In the rows, 128 means zero.
The rows below come in pairs that one turn or mirror swaps. Which row does each named row swap with?
The rows were stretched afterwards, more along some directions than others.
Q_762: [116 149 115 123 141 159 140 115 122 146 120 138 121 146 120 141 144 137
 144 141]
Q_693: [125  98 111 107 116 135 146 109 135 125 118  90 157 176 128  91 104 150
  86 154]
Q_154: [166 156 117 126 108 142 138 137  83 149  95 123 116 152 122 124 160 121
 141 153]
Q_983: [180 150 124 110 126 143 126 102 115 152 113  99 124 161 139 126 146 130
 133 133]
Q_283: [127 130  99 121 116 139 162 117 139 126 123  74 125 168 100 114 134 144
 121 149]
Q_535: [146 101 113 131 133 112 157 100 136 146 120  75 128 186 111 108  87 125
  96 127]
Q_137: [170 112 116 132 131 141 126 148 141 130 124 104 119 147 153 120 123 169
 141 136]
Q_315: [125 125  87 119 129 106 126 146 136 138 140 134 142 175 122 126 127 138
 146 121]
Q_576: [166 163 120 156 150 142 115 142 118 133 115 142 122 107 134 112 161 136
 147 163]
Q_579: [129 112 126 101 122 115 134 119 116 133 145 108 114 160 123 136  97 111
 151  87]
Q_392: [134 147  99 122 128 142 148 125 141 120 132 102 116 140 105 113 136 173
 109 176]
Q_163: [172 177 114 150 136 127 108 125 115 129 110 151 126 108 121  95 168 145
 136 169]
Q_43: [145 143 120  91 137 176 152  94 121 130  95 111 135 170 136 134 141 151
 148 142]
Q_616: [113 165 115  85 147 148 123  79 127 128 118 133 119 154  90 146 142 147
 117 131]
Q_519: [103 180 126  93 141 162 133  87 148 110 108 103 131 145 107 145 151 175
 118 142]
Q_454: [160 142 108 136 154 141 110 149 142 103 139 102 131 123 106  80 134 185
 122 174]
Q_461: [155 117 125 148 135 148 161 137 131 137 130  93 124 131 123 103 139 130
 111 175]
Q_183: [132 154 111 128 109 121 135 101 157 121 140  74 116 145 107  97 127 168
  96 156]
Q_309: [106 123 117 126 153 114 118 133 152 135 152 162 136 130 102 141 125 133
 124 134]
Q_711: [154 165 117 104 116 160 130 110 116 121  91  84 128 154 156 118 153 169
 142 137]
Q_623: [137 127 112 112 143 128 103 125 139 128 135 112 139 173 132 124 141 130
 139 115]
Q_71: [145 132 143 105 141 165 147  75 127 134 125  95 106 134 107 136 126 138
 116 125]
Q_324: [114  84 128  92 145 139 126 120 133 137 142 131 146 155 136 137 113 147
 116 124]
Q_501: [ 95  90 115 117 123 133 132 149 164 120 161  82 138 144 127 109 109 166
  99 148]
Q_969: [132 154 117 123 128 150 155 108 145 136 117  87 128 151  89 126 165 136
 115 157]
Q_859: [146 152 106 119 118 134  97 123 112 125 119 129 132 134 140  79 150 160
 140 148]
Q_716: [118 139 112 109 161 142  99 135 141 132 151 128 137 146  85 118 139 159
 115 151]
Q_569: [104 102 111  97 117 118 134 113 150 133 142  87 137 189 126 136 103 137
 110 106]
Q_871: [160 113 152 119 152 153 152  89 118 146 102 130 106 129 118 145 110 130
 115 123]
Q_857: [ 97 131 133  88 141 176 130 108 145  99 116 110 149 132 133 123 144 186
 120 147]
Q_403: [110 111 120 110 117 137 124 109 149 113 139  97 144 146 120  90 130 163
  94 151]
Q_422: [173 164 125 121 136 174 153 103 103 148  75  84 120 150 144 116 142 159
 139 150]
Q_22: [142 107 128 132 134 166 175 121 145 129 130  84 116 135 106 130 127 156
  96 173]
Q_832: [177 106  98 144 118 120 146 135 143 148 144  68 114 167 126  99 119 148
 120 157]
Q_476: [136 115 112 115 133 127 104 117 111 126 131 119 139 156 126  88 110 157
 116 138]
Q_390: [176 157 127 137 111 139 138 121 146 123 130  78 123 123 121 103 162 156
 128 158]
Q_706: [107 136 108 105 143 169 114 148 109 133 122 129 154 154 133 115 153 171
 130 169]
Q_567: [153 103 116 119 131 135 156 139 147 137 133  87 137 169 135 137 119 143
 115 149]
Q_155: [163 176  96 114 128 114 100 105 100 136 103 145 133 165 127 108 156 129
 162 111]
Q_531: [122 144 126  78 136 187 137  97 117 117  87 103 157 155 152 117 140 173
 128 146]
Q_108: [143 144 124  94 129 145 143  65 119 130  99  98 106 157 105 136 116 143
 139  96]
Q_555: [148  91 114 139 143 150 162 116 160 121 112 103 136 146 106 119 123 156
  93 171]
Q_596: [143 126 130 106 150 167 134  81 146 127 124 102 124 129 126 124 129 150
 138 121]
Q_775: [162 121 134 121 133 126 159  79 157 114 122  74 104 134 104 117  94 151
 123 106]
Q_771: [120 119 134 107 136 123 134 105 170 121 154  97 136 149  98 145 125 135
 118 112]
Q_722: [143 109 126 148 152 113 120 131 137 151 138 159 114 127 114 141 107 121
 121 126]
Q_665: [170 143 117 147 131 124 137  86 112 129 100 130 105 143 117 104 117 133
 127 133]
Q_895: [129 152 136  97 143 165 110  99 120 107  90 114 133 130 132 120 147 170
 123 136]
Q_557: [152 142 121  98 157 158 132  94 123 139  99 111 124 170 119 154 143 145
 142 123]
Q_674: [151 126 113 121 128 152 124 141 112 132 119 116 150 142 145  95 167 157
 118 182]
Q_745: [171 118 107 122 115 128 151  92 126 134 111  97 129 183 119  95 117 132
 114 149]
Q_962: [ 83 110 109  95 151 138 117 134 142 110 126 148 157 161 118 134 126 157
 125 133]

Q_579 pairs with Q_154
Q_596 pairs with Q_555
Q_392 pairs with Q_616
Q_22 pairs with Q_71

